(in the rows, 100 means zero)
Rotation paths and how fast each direction turns (deg/step)
Each turn is a multiple of 5 degrees from 10 to 175, or 0.
Each row of a path follows its step; steps can be skipped.
Path 1:
step 0: 76; 117; 129; 93; 91; 110; 89; 90; 108; 87; 92; 92; 88; 108; 96; 92; 48; 95; 76; 122; 92; 80; 106; 109; 123; 97; 105; 100; 91; 108; 116; 106; 105; 110; 88; 108; 74; 72; 98; 129; 118; 99; 117; 118; 115; 91; 100; 95; 99; 98; 91; 82; 95; 78; 113; 110
step 1: 78; 131; 121; 121; 86; 102; 75; 104; 108; 129; 106; 106; 121; 82; 107; 75; 84; 93; 85; 111; 77; 80; 105; 81; 91; 102; 82; 98; 113; 92; 101; 117; 98; 122; 109; 106; 94; 78; 115; 128; 101; 104; 96; 100; 90; 94; 124; 98; 85; 102; 98; 124; 98; 100; 84; 128
step 2: 91; 121; 94; 119; 82; 102; 111; 113; 117; 104; 90; 108; 115; 63; 111; 80; 98; 81; 100; 90; 76; 68; 83; 113; 104; 71; 84; 111; 107; 118; 115; 101; 111; 80; 109; 100; 70; 93; 99; 119; 99; 99; 101; 135; 107; 96; 106; 123; 104; 108; 122; 106; 109; 110; 108; 95
step 3: 114; 137; 98; 98; 68; 101; 104; 100; 103; 97; 119; 104; 90; 87; 106; 99; 126; 107; 69; 95; 51; 103; 95; 109; 101; 93; 101; 83; 110; 86; 97; 98; 106; 87; 114; 81; 85; 75; 82; 107; 103; 100; 123; 126; 111; 110; 105; 95; 93; 107; 83; 86; 125; 83; 94; 107
step 4: 107; 137; 102; 111; 75; 101; 117; 112; 104; 94; 106; 123; 105; 132; 107; 107; 113; 92; 118; 112; 75; 108; 102; 114; 101; 84; 104; 96; 109; 113; 88; 107; 133; 103; 94; 132; 71; 97; 87; 116; 100; 93; 92; 106; 110; 98; 86; 90; 92; 97; 87; 116; 105; 84; 104; 142
step 5: 100; 89; 85; 95; 77; 115; 107; 126; 87; 111; 101; 90; 91; 83; 137; 92; 135; 94; 112; 97; 89; 112; 106; 77; 93; 96; 90; 106; 99; 112; 112; 97; 129; 115; 120; 120; 79; 87; 89; 91; 88; 114; 92; 104; 113; 113; 105; 108; 64; 108; 87; 130; 110; 106; 97; 118
step 6: 111; 102; 106; 78; 78; 103; 108; 86; 103; 78; 82; 91; 110; 90; 126; 118; 135; 98; 118; 116; 107; 114; 111; 122; 109; 78; 80; 112; 100; 120; 111; 76; 97; 103; 106; 100; 76; 82; 88; 95; 112; 90; 102; 121; 113; 119; 97; 108; 79; 85; 85; 106; 84; 80; 118; 80
step 7: 91; 115; 116; 71; 80; 109; 84; 116; 83; 94; 100; 89; 104; 114; 99; 103; 113; 126; 80; 107; 106; 122; 113; 103; 98; 113; 76; 90; 107; 103; 110; 81; 121; 110; 95; 119; 91; 82; 86; 104; 99; 81; 121; 80; 83; 95; 101; 95; 55; 92; 99; 77; 81; 72; 116; 106
step 8: 72; 102; 108; 93; 93; 104; 84; 94; 104; 94; 85; 114; 124; 98; 133; 114; 110; 92; 98; 86; 125; 80; 104; 74; 86; 106; 63; 96; 114; 105; 98; 121; 123; 120; 74; 127; 77; 114; 112; 118; 101; 97; 95; 88; 96; 105; 90; 109; 85; 88; 96; 99; 84; 82; 122; 101
step 9: 93; 110; 112; 73; 93; 114; 76; 108; 98; 76; 92; 97; 85; 69; 117; 80; 121; 91; 84; 87; 108; 102; 114; 77; 97; 104; 87; 93; 116; 102; 118; 119; 82; 104; 119; 101; 102; 98; 113; 107; 77; 81; 97; 121; 98; 100; 83; 146; 92; 95; 121; 91; 97; 97; 115; 91
step 10: 90; 132; 100; 109; 100; 91; 93; 80; 102; 75; 91; 108; 110; 96; 81; 118; 105; 104; 83; 81; 99; 117; 98; 97; 105; 91; 97; 88; 121; 76; 117; 104; 70; 75; 107; 97; 74; 118; 99; 116; 89; 76; 101; 113; 88; 122; 97; 122; 91; 104; 92; 91; 77; 63; 107; 112
step 11: 109; 119; 77; 114; 93; 111; 108; 105; 99; 91; 114; 110; 91; 99; 75; 128; 92; 98; 87; 86; 108; 91; 121; 92; 84; 102; 89; 84; 138; 80; 98; 110; 104; 105; 94; 125; 88; 103; 98; 95; 68; 91; 112; 95; 75; 95; 84; 121; 79; 115; 109; 100; 118; 112; 117; 136
Directions:
99; 99; 108; 93; 104; 106; 108; 101; 95; 100; 104; 101; 103; 105; 103; 102; 109; 105; 102; 97; 101; 97; 106; 101; 102; 97; 96; 103; 91; 101; 94; 102; 102; 98; 104; 103; 101; 102; 101; 96; 98; 106; 93; 99; 102; 99; 104; 100; 95; 99; 98; 90; 92; 99; 100; 99 => 35
102; 99; 96; 98; 97; 100; 104; 94; 104; 98; 102; 103; 104; 99; 96; 103; 103; 108; 94; 99; 100; 95; 100; 106; 93; 100; 102; 98; 99; 103; 101; 102; 103; 98; 93; 99; 96; 100; 88; 99; 103; 97; 103; 98; 89; 95; 101; 99; 96; 105; 99; 94; 104; 103; 99; 92 => 90
98; 105; 95; 104; 100; 98; 106; 103; 106; 106; 104; 100; 104; 100; 102; 100; 92; 107; 99; 106; 98; 100; 105; 98; 106; 101; 96; 101; 92; 99; 97; 105; 95; 96; 95; 98; 101; 96; 101; 101; 95; 103; 102; 100; 97; 106; 97; 115; 103; 102; 99; 98; 103; 98; 99; 101 => 35
